In the data rows, 128 means zero.
Here are some points, each followed by its number:
[129 146 225 101 116 175 132 158 108 117  41 119 145 188 145 167] 0
[144 123 116  94 150 154 129 149 144 119 124 122 153 160 105 155] 1
[124 147 239  91 118 169 127 165 117 118  36 124 157 195 136 177] 2
[155 145 103 128 148 151 178 150  64 114 142 124 135 125 123 177] 3
[122 154 134 118 101 126 106 125 152 112 114 116 102 112 114 126] 4
[126 115 128 140  82 120 117 116 118 125 136  73 153 139  76 103] 5
[105 141  87 143 115  87 171 125 169 137 152 120  81 189 157 145] 6
[ 66 103 214 155 103 120  81 135 209 111  68 123 155 144 169  35] 7
[136 133 109 153 181 125 113 126 120 158 134 184 133  65 176 118] 8
[ 94 102 116 145 111 147 139 128  87 149 146 108 141 169 114 127] 9
[114 159 138 105  75 119  87 124 173 105  97 107  76  95 101 132] 10
[141 123 155 122 109  93 140 112 106 140 123 108 141 141 110 134] 11
[115  93 165  76 150 115 113  88 214 132 109 174  91 155 155 133] 12
[ 99 149  72 146 109  68 185 130 162 133 154 132  62 222 170 140] 13
[101  89 204 159  72  97 115  93 189 111 101  97 160 200 134 126] 14
[ 79  81 125 120 115 136  93  96 161 149 127 128 100 146 142  92] 15
[154  88 114  91 159 161 114 121 117 135 150 148 121  73 134 112] 16
[155 108 131  55 131 179 112  98 171 100 110 156  91 112 140 127] 17
[106 128  63 185 118  63 113 179 132 164 138 106  73 115 132 107] 18
[182 141 165 174 136 152 116 133  86 101 140 104 178  68 105  98] 19
New points follow, each followed by the number of its nearest point above by angle.
[105 160  93 129  59  66 144  71 135 125 148  83 122 158  85 104] 5
[120 107  87 162 176  83 162  93  64 178 153 185 184 131 168 152] 8
[159 146 109 141 156 141 164 141  82 113 129 142 128 131 138 166] 3
[169 141 157 177 136 147 112 118 100 123 138 118 184  75 109 110] 19
[100 103 111 150 145  74  82 137 163 151 143 142 148 112  87 106] 18
[138 110 110 105 132 125 134 125 129 120 147 126 140 138 108 143] 1
[161 152  98 128 149 142 176 159  81 111 139 131 140 145 116 172] 3
[162 144 102 141 146 142 164 145  78 115 136 130 133 136 119 170] 3
[152  96 113 104 155 156 109 128 107 125 137 147 124  83 130 110] 16
[146  88 120  83 155 155 122 132 113 124 145 154 131  72 126 113] 16
[124  67  97 147 197 125 154 116 136 148 187 183 135 156 205 116] 8
[155 138 154 157 140 147 127 136 103 115 126 123 163  91 115 111] 19
[149 154 111 138 151 111 128 145  89 148 118 140 108 119 123 157] 3
